Which row each row swaps with, under one turn or mirror:
The rows were stretched afterwards, more along some directions than others.
vomuz: [ 15  16  22   6  11 -18  -4  -4   1 -35 -21 -17   7  23 -14 -21 -22   1
 -22  -1  -1  -2  13   7  12]
nede: [ 29   2  22   7  13   5   8  -2  26   1   2   6  23  -2  -1  -2 -29 -14
 -16  11  18  -8   6 -10 -18]
teg: [ 10  48   9  10  13   1   4  19   1 -26 -16   8  29   3  -5 -29 -42  -8
  -3  -2   0   6  12 -19  -9]
ruro: [ 22   6  14 -22  11 -14  13  13  -4 -22  26  13  45  16 -17 -12 -10  20
   4  27 -17 -16  22 -30  -1]
Sed: [ -6  35   9  12 -15  13 -15  -9 -29 -15 -28  10  46   6 -17 -35 -33   7
   7  14   6  15   4 -14 -11]
kor: [  4   8   9   6 -13 -21   6   5  -9  -4   3   5  24 -15  20 -27 -37  24
  -9 -11  -3  -1  -1   6   9]
Mip: [ 15   1   2 -21  11 -18  30   1  -4   4  14  -7  17  15   2   4  23  -4
  -7  20   4 -40   0 -24   0]
Totin: [ 11  27   4   0 -26  -3  -2  -1  -5  10 -12  32  19  -5   5  -1 -18  -8
  12  14 -22   0   1  -9  17]
dufes: [ 19  35  34 -15   4  -5   7 -17 -28 -24 -26  -9  -9  20 -12  13   0 -11
  15  -6  -9  10  14 -17   9]
vapu: [ -6  18   9   6  -6   8  -6 -16   3  15   1  17  40 -13  12 -10 -20  -9
  13  26  -9  -7 -20   4 -16]
Fili: [ 42  34  11  -2  28 -13  34  22   3 -31 -12  -1  28  18 -10  -7  -6 -26
 -22  22  -1 -32  16  -9  -9]
nurol: [ 19  11  14  22  -1 -23  17   4   6   1 -21  17   4 -10  36   6 -16 -11
 -28  12  -6  -4  -2  21   6]
gam: [ -1  21   7   3  15 -24  12 -13 -13  -9   0 -21  24   7  25   0  -5   3
   2   9 -18 -11   9   9   2]
Fatu: [  5 -10  14  23 -13   6  -7  -6  10   3  14  15  37  -9   6  24  -8  15
 -16  21  10 -21  12   0  -5]
Puser: [ -5  27 -10  29  13   7  -8  -5 -15 -15  -3 -13  12  12  34   7 -14   8
  -3   3  15 -11  16  -1 -10]
kabo: [ 17  32  12   8  34   2  10 -15  -6 -44   0 -18  23  16  -8  -9 -22  -6
   3  20  13  -5  17 -28  -6]
zez: [ 23  13  -6  19 -25 -28  31 -10  -4   2 -27  10   8   3  10   4   4 -24
 -20  19  19  -6   0  -6  -1]
Zera: [ 12  30   3  20   2   5  -1  10 -10   1   5  -9   8 -23   5  15 -37   5
 -10  19  16 -18  19 -35  -4]
Nebo: [ 16  23   5  -8  -1   1 -12   4  -7  -9 -13  -8  -6  15  -6  -2   3   2
  -3  -2  11 -25  -4  -5  13]
gede: [ -9  20 -23  17   1 -17   9  14  10   1  12  19  34 -16  18 -13 -41  13
 -13  19 -20   3  -7   9  13]
tid: [ -5  26  12 -13  20  22  14   3 -14   1   5 -19  12  -2  32  17  -3  16
   7  18 -13 -22 -14  14 -20]
dev: [ 23  22   7   3  19  -7  15   8  -5  -2  -5   7  23  19  -4  -4 -22 -18
 -12  10  19  -2  19 -11  -6]
gulo: [  7  31  21  -9  31 -22  14  -9  -4   5   6   0  33   1   1 -19 -18  -5
 -11  23  -7  -1  -1 -26 -10]
Gonir: [ 20  33   7  18 -14  -5  17   5 -16   3 -24  -2   7   6  33  23 -10   8
 -17  16  10  -4  13  21  12]
Simer: [ 14  12   5  17  -3  -3  22 -11   6 -28 -30 -19   2  12 -10  -1   8 -31
 -26  22  24 -25   6 -14   4]
zonun: [ 30  15   9  23  10 -14  25  12  20 -13 -17   9   7   7  17   0 -23 -25
 -23  17   7 -24  -2   3  -7]
Nuviv: [ 13  38  17 -16   7  -4   7  -2 -17 -29 -22  -4  11   7 -21 -25  -3 -37
  25  -3  -3  17   5 -24  -6]
lubig: [ 24  33   7  11   8  -8  18 -20 -14 -45 -16  -7  24  11   0 -19 -26 -20
  -2  11  20  -9  23 -32  -3]
nizor: [ 18   0  -7   5 -13  13   2   2  -1 -12  -3  22  25  27 -15  19  15  -2
   8  14  16 -17   0  16 -12]
zedo: [  0  18  -5  22 -32 -33   6 -15 -10  -3 -21  11  13 -15  25 -16 -18 -21
   5  -4   2   3  -8 -16   4]
fif: [ 13  22  26   7 -26   9  -2 -22 -15   1 -29   7   5 -11  14  -3  -7  -8
  18  -6  20  -2   1 -35 -12]
Noz: [ -6  35 -15   5   1  14   5  13 -12   8 -11 -13   0 -17  -1   4 -12 -19
  13  -4  11 -11  -4 -34  -7]
fuv: [-18  23 -17  22 -14   1  -6   2 -12  21  -8 -14  -7 -10   8  13  -1  18
 -12 -12  19   6  -5  11   4]
bor: [ 16  38  19 -15   6   4  -7   8  -7 -14 -27  24  34   4 -23 -32  -7 -17
   3  15   3   5   6 -24 -16]
kome: [ 14  17   3  -4  -9 -27  39   2  -4  -7   0   4  50  -3   9 -27 -15   9
 -17  16 -21  14  13   1   0]
dumit: [  2  33   9   2   4 -10   3  -1  -7  -1  -6   7  40  -4  -6 -18 -19  13
   1   2   1  24  12 -16 -17]
karoz: [  7  14  22 -11  13   2  15  -4   6 -34  -1 -19  10  23   4   1 -19 -10
   2  10 -25   2  12   0  -2]
pafi: [  6  13  13  -5   7 -10   1  -6  -5 -28   8   4  45  10 -27 -10 -10   5
 -10  26 -12 -11  22 -21  12]
gepin: [ 21   2  -8 -14  10 -15  -7  10  14 -14 -11   4   9  38 -27 -27   7 -30
 -10  12  -1 -15   3 -11   8]
Resu: [  9  29 -19  14   7  19   2  -3   2   6   2  21  39  -3  -5   3  -8  -5
  -7  49  35 -37  -8 -26 -24]
Vigoz: [ -8   2  23   5   0  17   2   3  13 -16   5   4  49   8   3  -6  -3  27
  -4  -2   3   7  13   4 -19]
dun: [ 25  11  -4  14   7 -33  -7  -2  -1 -27 -23   3   7  16 -18 -24 -24 -35
  10  -9  13  -3  16 -16   7]
paze: [ 12  19   2 -11   7   2  12 -15  -7 -29  -1  -7  28  43  -9   0   8  12
   3  20  -1 -16   7   5 -10]
Sori: [ 14  29  47 -26  37  -2  31 -10  -7   5  -1 -12  15  -1  10  -7 -18   3
  -7  22 -22   6   2 -23  -8]
nud: [ 24  21   1  29  -9 -15  10  30  13 -16 -15   8  17 -14  18   0 -30 -13
 -16 -16  -4 -10  12  15  -1]
suge: [ 26  26  -2  25 -19   4  17 -18 -10   2 -23  -2  32 -12   4  -2   1 -13
 -10  26  43 -21  11 -27 -30]
Setel: [  8  11  20   8 -21  23  -2  -5  -6 -15 -19   5  28  17   5   0  -2   7
  -6   7  25 -11   5   7 -25]
zite: [  3  16   2 -17  -5 -26  -4 -16 -14 -20  -7 -14  -6   4 -12 -35 -18 -26
  27  -2  -4  13  -6 -23   5]
sivob: [ 22  29  16 -23   3   7  -1   6  -6  -7 -24   3  30  18 -20 -10   5  -9
  18  26   0  -6   4  -4 -17]
Lovus: [ 30   4  32  15  25 -17  20  -6   8   0   4  -3  -4   9  25  24   1  -7
 -16   3  10  -3   7  14   0]
ragef: [ -3   2 -10 -19  -3  -9  18  -5 -12  -3   1  -1  21  28 -12  -3  39  10
   8  16  -1 -13 -12   8 -11]
pever: [ 10   6  16 -19  38   7  15  13   2  -9  21 -16  13  32  -7  32  26  18
  -4  17  -8 -15   7  14  -2]
vufe: [-17  27  -9   3   4  -9  -1   3 -15   2   1 -25   7 -26  12  -7 -20   1
  15 -13  -5  -9   1 -27  -1]
zad: [ 16  36  27   2  36  13   9 -10  -4  23  14  12  27  -2  19  28 -18  15
  -5  44 -12 -19   7  -8  -9]
Nodog: [ 25   6  49  -3   8   9  -4  -8   4  17  -3   5  -7  10   6  42  -1  14
  -1 -10   3   6   7   8  -7]
Teno: [  2  18  -9  13 -13   9  -9   8 -10 -15 -15 -16 -12   8  -5  28  15  -8
  11 -10  17 -10   6   1   9]
gor: [ 11  27   1  19  29   3  -7   9   1  -7   5  -7   8  10 -16  16 -27  14
 -20   3   6   3  14  15  11]
lave: [  5  22  -6  33 -19  15 -12  -6   5   9 -12 -10  -5   6  12  26 -20  12
 -20  -6  29  -6   5  15  -1]
Lura: [ 18   7  11  14  -1  20   9   0  17  -4   4   6  21   3   7  12 -17  -7
  -8  16  24  -4   1  -7 -16]
dar: [  5  25   7   4 -24 -12  11  -4  -7 -17 -46  -4   6 -14   6 -22  -8 -47
  12  -8  -4   7  -8   3  -3]
gaku: [ 26  17  17  -5  27  -1 -13  21  20  14  11  16   9   8 -16 -16 -41   4
 -25   9  11 -21  10 -32   2]
nodu: [ 30  15  37  -2  26 -12  21  -7   2  -7  -7   2  25  22   9   2  11  -1
 -24  12  14 -13  13   8  -4]
bepu: [ 13  23  22   1  23   0   3 -23 -19   1  20 -13   7  15  18   9  -8  16
  -3  15  33  -7  12 -20 -12]
boz: [  0  35  -6   7   5  -5  10  -2 -22 -28  -9   0  13  -5  23 -20 -41  -8
  18  11 -12 -21   5 -30 -10]
Mefe: [  7  31  10  15   9 -19   7 -24 -11  -6   2   7  30   9  15 -10 -21   2
 -15  25  -4 -11   3  -1  20]
kez: [ 15  15  -1  -1 -25 -13   2  -6  -6   5 -19   0  16  15  -2  -4  15 -23
  -5   8  13 -20   4  -8   7]
Genu: [ 15   2   6 -10  38 -16  25   8   3  -4  22  -7  15  18   7  10   9  11
  -1  10 -10 -26   3 -11   2]
Sotib: [ 16  -2  24  19   5  -9  -4  -8   1   2  -6  15  36  20  -1 -11 -22  21
 -24  22   5  -3   2  15  -1]
Ribo: [ 14  31  11 -15  14   7  13  -8 -20  -8 -12 -12  24  -7 -15 -27 -15 -15
   2  32  23 -34  -9 -34 -28]
Lod: [ 29  17  27  22   6  17 -21 -18   6 -26  -6  -9   1  34  -5  22  -5   5
 -12   0  45 -22  32 -24  -3]

Swapped with Setel: vomuz
Swapped with sivob: Gonir
Swapped with gaku: boz
Swapped with Genu: Noz
Swapped with Sotib: Sed
Swapped with Sori: fif
Swapped with zedo: gulo
Swapped with nurol: bor
Swapped with vufe: Mip

Which row each row swaps with, under one turn or mirror:
The rows were stretched afterwards, more along some directions than others.
leto: [  6  15 -12  -4  46   1  -3  21 -48  16   7 -12 -51  -2 -14   6  24 -13
  37]
Lim: [ 17   7  34  -3  43  38   6  -9 -37   3   2 -32 -40   2 -12   2  19   3
  27]
mima: [  4  19 -10   7  42  20 -11  -9 -46   7  -1 -24 -47  -4 -18   9  28   0
  22]
gurav: [ -1  16  -8   0  13  12  13  -9 -32   4  -5 -11 -10  -3   0  17  31 -12
  37]
rosu: [ 11   1  28   6  41  34   3 -22 -42  -2  -5 -35 -42   0  -8   0  17  17
  21]
vufer: [-14  13  19 -32  39  38  -3  -7 -37  29 -17   4 -33  -7   8   2  35 -18
  43]
bop: [  8   5  26  -6  10  31  -5 -12 -22  -1   2 -21 -24   6   2   0  23   3
  -1]
pumu: [ 10   5  -4  -3  45   5  -4  17 -41  12  18 -13 -49  -4 -16   2  29 -10
  34]
gokez: [ -6   7  25 -32  33  36  -3  -7 -27  30 -20   3 -26   0   2  -3  32  -9
  34]
leku: [ -1   2  12 -23  32  33  -9  -8 -32  27 -23  -1 -31  -8   1  -2  22 -15
  32]
suze: [ 19  -2  15 -16  58  39   2 -13 -49  23 -12 -21 -47 -19  -2  17  23   2
  37]
zosuf: [  1  14  22  -4  16  31   4 -13 -35  16  -4 -29 -13  20  -4   2  37  -7
  36]
mus: [  7   5  18  -4  14  24  -1 -15 -18  -2  -8 -16 -29  -1   2  -2  20   5
  -1]
Nefo: [  1  18  11  12  22  28  -8   0 -13  -1 -18  -5 -17  27 -24  12  32  -6
  11]
pulo: [ 11  19   9   7  18  28  -1  -1 -13  -2 -11 -15 -10  29 -24  17  32  -7
  11]
dof: [ 14  -2  22 -11  14  27   1  -7 -15   7   2 -19 -23   0   0   5  23  -3
   1]
tof: [ -2  20  -7  -2  16  16  10  -4 -30   6 -10  -4 -13  -4  -4  14  31 -17
  36]
kebi: [ 16  -4  20 -14  57  39   1 -19 -44  15 -11 -25 -44 -22  -6  11  23   5
  43]
sef: [ -4  23  17  11  27  31  -7  -4  -9   1 -27   1 -18  21 -23  15  25  -2
   9]
sas: [ 14  19 -10   6  40  23  -7  -9 -45   6  -2 -30 -43  -3 -24  13  30  -1
  23]
bako: [  1   7  41   4  47  38   3 -11 -41   1 -13 -22 -49   3 -13   6  22   5
  23]
Gibos: [  1  14  25   3  47  42   3 -14 -47  -3 -19 -26 -51  11  -5  11  25  -2
  16]
Pudi: [ 25   2  26  -8  42  31   6 -11 -37   3  -5 -38 -38   3 -24  -1  16   4
  25]
Rofo: [ 14  -4  21 -10  12  26   0 -15 -22   2  -4 -23 -22   2  -3  -1  26   4
   5]
Muvu: [ -7   8  23 -28  36  40 -12   2 -31  30 -15  -1 -33  -1   0   2  28 -21
  37]
fis: [  1   8 -11   8  45  -2  -5  15 -43   7   8 -11 -48  -6 -16   0  24  -5
  39]
maduz: [  7   8 -14   0  46   3  -4  13 -47   7  12 -13 -50   1 -12   7  25  -9
  35]
mam: [  3  20   7  17  22  25  -4  -3 -13  -5 -19 -10 -11  25 -31  14  30  -6
  11]
lede: [ 29  -2 -17 -14  43  20  -7  -6 -38  10  -3 -19 -49 -19 -13   3  -5 -22
  -3]
kida: [ 36  -4  -6 -16  43  22  -8   1 -32  11   7 -25 -48 -13 -22   3  -3 -24
  -7]
fetup: [ 15  12  32  -3  39  40  11 -13 -38  -1  -8 -37 -33   5 -19   5  27  -1
  29]
buvu: [  6  19 -10  10  41  21 -11 -11 -54   2   0 -28 -48  -4 -17  15  30   1
  26]
Retu: [ -9  18  10  23  23  24  -9  -2 -11  -3 -21  -2 -13  22 -25   8  29  -2
  13]
vas: [ -4  18  27  11  19  33   7 -19 -37   4  -6 -33  -5  22  -5   6  41   1
  32]
Sava: [  8  16  -5   2  14  15  13  -4 -30   5  -5 -16 -12  -2  -8  17  35 -12
  31]
derab: [ 41  -9  -7 -23  42  23  -4   1 -39  16   8 -22 -51 -24 -17   2  -4 -26
   6]
tisek: [ 12  -4  20 -19  57  33   1 -12 -44  25  -9 -18 -49 -26 -11   8  28  -4
  52]
zit: [ 17   3  22 -13  14  23   2  -5 -13   2   1 -15 -23  -1  -1  -2  19  -5
  -2]
bopa: [  3  21  -6  10  40  22  -6  -8 -46   2  -1 -26 -45  -1 -21  13  30   0
  25]
Tup: [ 46  -3 -11 -13  41  17  -6  -3 -35   8  13 -32 -44 -14 -20   3  -4 -21
  -3]
Kepa: [  5  14  11  15  20  24  -7   2 -12  -5  -9 -12 -10  24 -27  11  28 -11
  11]
fab: [-13  16  23 -20  39  37 -10  -1 -37  25 -25   9 -36   2   3   1  29 -19
  30]
muli: [-20  17  16 -22  43  40  -9 -11 -39  21 -32  13 -45   1  16   8  29 -19
  28]
Zosa: [  5  15  22   0  16  28  -2 -17 -34  12  -6 -32 -19  22  -5   8  31  -1
  31]
Mig: [ -1  16  -1   3  12  19  13 -10 -33   5 -10  -7 -14   0  -3  18  34 -13
  33]
dek: [  4  15  -4   3  14  15  14  -7 -27   1 -10 -11 -10  -5  -6  14  27 -13
  32]
febad: [  9  18 -12   9  39  16  -7 -12 -45   3   3 -27 -41  -4 -19  16  25  -2
  23]
sizad: [ 16  10 -15 -13  45   5  -5  15 -44  15  14 -15 -50  -1 -14   9  26 -12
  36]
bas: [  1  12 -12  -3  43  -1  -2  14 -45  12   9  -8 -46  -3 -12   4  32  -7
  40]
Gitin: [ 38  -9  -8 -15  39  19  -3 -13 -40   9   5 -28 -44 -14 -16  -1   1 -13
   3]

Swapped with tof: bopa
Swapped with suze: Zosa
Swapped with Retu: fis
Swapped with pumu: Kepa
Swapped with Gitin: Rofo

